(in the rows, 128 means zero)
One turn or mirror swaps these rows in pairs. Which row does each one swap with?
soz: [137 142 166 128 108 139 145 129 129 108 116 150 141 104 105 125  97 129
 110  95]
bebig: [121 156 130 145 123 146 133 104  97 125 121 135 151  98 100 134 102 117
 103 143]
tutun: [122 137 129 135 106 144 136 107 121 117 126 167 123 133  79 143 117 131
 117 111]
riz: [150 166 159 133 118 133 118 127 106 103 119 132 136 135  95 134 120 127
 115 127]
nasok: [125 172 148 131 125 113 125 142 123 155 126 138 122 103  96 135 118 146
 113 109]
Pefud: [ 97 147 122 148 133 114 110 132 100 138 117 135 157 122 104 141 114 141
  94 111]
pake: [125 134 166 143 109 136 136 124 109 139 121 129 156 130  99 149 123 144
 122  90]
Gasu: [112 164 141 135 136 122 114 118  89 128 119 149 119 113  90 122  96 122
  87  97]
Lesuv: [ 99 150 122 150 133 113 112 130  95 145 119 132 152 121 102 141 115 143
 101 113]
bege: [120 153 127 111 121 126 143 110 148 131 129 137 138 126 106 136 107 152
 123 112]
Zaki: [133 137 167 144 111 138 137 122 107 140 123 135 155 134 101 144 125 139
 120  86]
Rer: [129 137 136 109 116 123 155 116  97 126 130 159 125 127  83 143 120 134
 113 101]
zap: [124 137 157 150 127 151 127 124 105 136 113 157 147 116 134 119 104 136
  93 101]
vak: [140 145 156 115 110 132 146 142 126 118 121 144 130 107 100 123 102 137
 120  91]
bigi: [150 168 161 108 116 134 136 117 108 118 117 147 153 122 124 116 100 146
 114 108]
Zomu: [133 163 127 111 117 130 116  95  99 126 125 132 146 129 110 146  90 151
  85 114]
mir: [ 97 154 105 127 116 138 133 103 111 147 109 148 151 105 111 141 118 138
 105 108]
lerim: [125 166 123 117 132 120 138 141 108 135 134 148 145 109 109 118 106 133
  78 129]
Gofi: [103 178 139 138 114 109 133 104 120 133 113 143 147 116 106 144  90 154
 107 126]
lisi: [126 139 127 126 125 123 144 102 115 117 103 156 137 128 120 138 122 141
  76 104]
tutut: [114 163 132 132 132 108 122 125 103 114  93 151 161 117 110 117 109 145
 102 131]
rasur: [134 151 162 130 108 134 159 114 113 132 106 147 164 116  96 124 122 143
 129 122]
pano: [127 135 167 148 109 136 132 121 107 139 118 130 154 135 104 146 120 145
 120  90]
doz: [119 157 120 129 116 140 123  96 112 129 137 146 148 118  72 134  91 127
 121 107]
Tid: [132 153 145 140 125 155 122 134  96 139 113 122 163 145 118 131 117 132
 113 109]
gekes: [132 145 157 123 113 131 136 142 132 109 121 151 131 108  97 121  97 132
 122  98]
bov: [102 161 137  99 117 134 114 121 114 148 119 132 157 114  96 136  98 132
 124 101]
pata: [132 143 146 128 111 120 133 119 112 143 122 146 144 109 100 164 100 154
 121 142]
lirin: [137 160 152 112 113 114 134 105 114 147 135 130 129 131  80 142 101 139
 111 122]
pora: [148 171 142 127 116 144 147 122 109 123 109 130 135 126 107 138 136 137
 124  98]
gevi: [120 140 144 129  97 129 129 131  98 137  96 163 146 142 103 142 123 119
  86 103]
fivut: [147 171 147 130 118 134 109 115 110 141 102 140 138 105 117 135  94 147
  78 110]
pazu: [129 155 164 140 101 143 140 122 110 150 137 143 132 138 100 124  86 126
 109 109]
fomad: [134 159 146 121 100 130 124 121 121 123 103 146 143 152 117 143 127 148
 115  91]
gibit: [148 158 136 136 103 126 121 108  97 119 118 155 146 152  91 140 102 129
  83 108]
Fef: [131 149 136 139 122 158 127 130 127 144 123 169 127 115  89 117 118 136
 118 116]
kuru: [116 144 128 116 111 117 129 114 107 118 119 144 145 131 121 142  67 142
  99 114]
Bor: [124 151 119 123 122 126 141 141 103 134 121 150 143 107 121 117  96 133
  73 119]
Boz: [118 161 120 135 115 117 144 126 111 127 109 174 134  98  99 121 112 123
 105 129]
Fod: [113 126 139 136 128 135 120  97 100 115 114 162 133 132 103 123  92 123
  93 117]
Kob: [115 157 130 155 119 126 124 131 108 136  98 126 142 104  89 153 119 121
 114 106]
teru: [100 156 119 150 132 111 110 132 101 141 120 135 153 118 106 140 108 137
  97 112]
nis: [131 156 128 121 125 126 146 134  96 140 127 147 148 106 116 120 101 133
  70 121]
Teg: [114 165 106 151 120 140 130 121 111 125 102 138 146 114 127 133  98 129
 108 122]
neban: [130 127 146 125 142 133 115 119  89 113 113 163 143 125 110 142 117 151
 108 123]
bedib: [120 153 157 133 129 142 147 105  98 116 117 169 144 142 103 126 132 148
 108 106]
Led: [131 167 131 130 140 133 104 115 123 125 121 139 151 113  80 153 103 120
 120 105]
Gokiz: [149 149 140 146 119 150 130 114 109 140 120 154 163 141 104 151 110 113
  88 119]

Led pairs with Gokiz
Zomu pairs with tutun
pata pairs with neban
Bor pairs with vak
Teg pairs with pora
lirin pairs with Fod

One turn or mirror swaps these rows in pairs. Which row does each one swap with?
liba: [123 144 152 135 115 109 134 118  99 119  97 130 134 145 123 138 124 117
 121]
Tokeb: [ 95 142 146 100 116 122 139 115 144 121 129 117 134 127 131 110 133 122
 118]
Bizup: [117 114 123 151 139 115 135 129 134 128 139 115 154 116 132 123 123 132
 116]
tilid: [144 119 150 129 120 100 122 120 121 120 110 132 123 121 139 157 134 113
 113]
buku: [125 123 142 118 113 115 142 126 126 100 134 110 126  95 137 137 122  97
 113]
zemu: [120 178 118 129 120 107 132 113 119 131 126 124 131 125 131 139 131 122
 120]
lazag: [122 130 124 111 143 107 157 147 119 129 116 122 122 104 130 112 137 108
 117]
Nozo: [124 102 116 106 122 146 129 131 121 129 132 120 135 119 102 117 135 120
 127]
fol: [127 134 137 125 103 125 111  93 111 112 108 139 129 126 115 140 122 120
 123]
kug: [139 136 122 128 124 143 113 123 141 119 128 102 141 123 128 147 137  98
 115]
vepi: [130 113 125 107 125 120 117 140 124 137 126 112 145  95 133 119 133 105
 109]
Zepem: [135 137 142 126  95 130 121 101 114 115 120 147 123 116 121 125 126 139
 135]
fopo: [131 133 114 116 125 109 133 114  96 147 104 140 124 106 125 137 131 126
 121]
vume: [110 134 103 132 123 138 125 140 114 153 125 120 128 112 132 135 148 129
 127]
Toze: [143 127 131 137 107 100 126 120 111 119 118 142 116 104 144 136 134 130
 140]
zudif: [109 136 118  83 125 113 124 133 122 120 110 123 128 112 120 116 139 117
 123]
fimo: [129 128 139 131 122 124 128 146 136 121 127 115 152 154 118 118 145 133
 118]
diga: [117 112 149 135 117 137 129 117 122 125 139 128 127 157 116 115 132 121
 116]
kizu: [109 139 121 116 120 130 131 122 109 117 125 118 144 123 129  82 134 116
 120]
teb: [118 145 108 118 102 118 115 123 110 147 129 139 139 129 127 114 124 131
 122]
zesar: [127 104 114 134 120 157 126 120 125 129 119 119 130 143 116 129 138 114
 122]
kerab: [141 129 130 126 127 133 134 127 140 134 129 137 118 116 128 159 150 130
 142]
Zof: [137 136 136 117 114 110 125 127 127 100  92 141 134 133 128 112 118 123
 126]
kapu: [102 146 129 154 106 122 139 117 113 125 132 125 139 134 120 130 112 121
 130]
Dok: [126 148 126 115 102  98 123 123 119 126 139 121 102 137 125 131 138 134
 117]
ribe: [141 139 109 135 110 118 120 142 114 120 117 121 145  94 145 134 141 123
 127]
pevat: [119 159 149 123 124 135 131 121 120 120 105 126 128 142 128 108 134 120
 149]
Ror: [113 135 151 108 146 123 150 113 128 134 120 137 117 130 114 111 141 121
 125]
buno: [140 139 135 116 126 113 128 108 115 127 118 119 125 131 167 133 148 117
 106]
mosi: [109 143 128 144 145 130 128 129 117 117  99 140 153 121 114 122 129 121
 125]
vel: [136 117 116  99 127 108 158 129 113 123 119 124 111 113 123 124 126 111
 108]
nir: [108 157 140 150 138 129 135 113 108 125 127 126 122 135 129 125 131 142
 131]
zuve: [128 110 161 140 129 136 131 119 121 128 115 120 135  94 119 116 134 120
 119]
rulu: [115 118 138 134 141 114 116 127 134 138 128  88 130 125 123 130 142 108
 123]
kopid: [145 139 150 130 121 139 139 149 124 121 119 117 114 106 147 132 151 119
 130]
mazo: [135 132 119 113 119 148 134 127 117  98 132 142 116 104 143 127 143 118
 109]
nago: [118 147 136 122 131 140 112 120 124 111 140 107 114 149 132 125 131 117
 137]
gego: [136 130 147 111 135 127 131 132 133  88 132 111 121 105 130 139 140 125
 127]
Derat: [127 132 116 110 116 100 133 104 126 105 139 133 131 119 146 122 119 134
 115]
Fodi: [125 108 154 142 116 139 130 128 113 124 126 122 126 106 110 126 136 118
  95]
tel: [124 166 135 126 118 114 139 126 114 129 122 128 125 134 117 115 131 119
  87]
Gubel: [138 129 130 114 121 104 141 125 108 123  91 139 115 122 122 133 133 119
  98]
Gazo: [125 119  99 136 127 131 139 122 119 140 120 120 136 139 113 138 121 119
 141]
Zota: [123 139  93 125 118 134 133 126 126 128 129 129 129 135 132 130 133 120
 153]
lum: [123 137 130 118 132 135 136 137 142 116 148  96 137 111 120 123 142 105
 111]
rebob: [114 105 146 135 127 129 132 121 122 120 132 121 132 125 119  91 132 118
 139]
dip: [136 112 131 154 124 151 133 132 120 130 121 123 124 121 152 115 135 118
 112]
dovav: [137 107 148 129 108 150 135 132 116 109 134 109 123 131 134 137 141 107
 114]
Taba: [132 151 151 134 139 105 128 152 117 120 122 110 112 118 131 140 135 125
 114]
goz: [116 144 133 138 111 121 132 133 142 140 127 119 136 107 148 155 141 134
 123]

nago pairs with Taba
dip pairs with Zof
mosi pairs with mazo
Tokeb pairs with goz
vel pairs with Gazo
tel pairs with kug

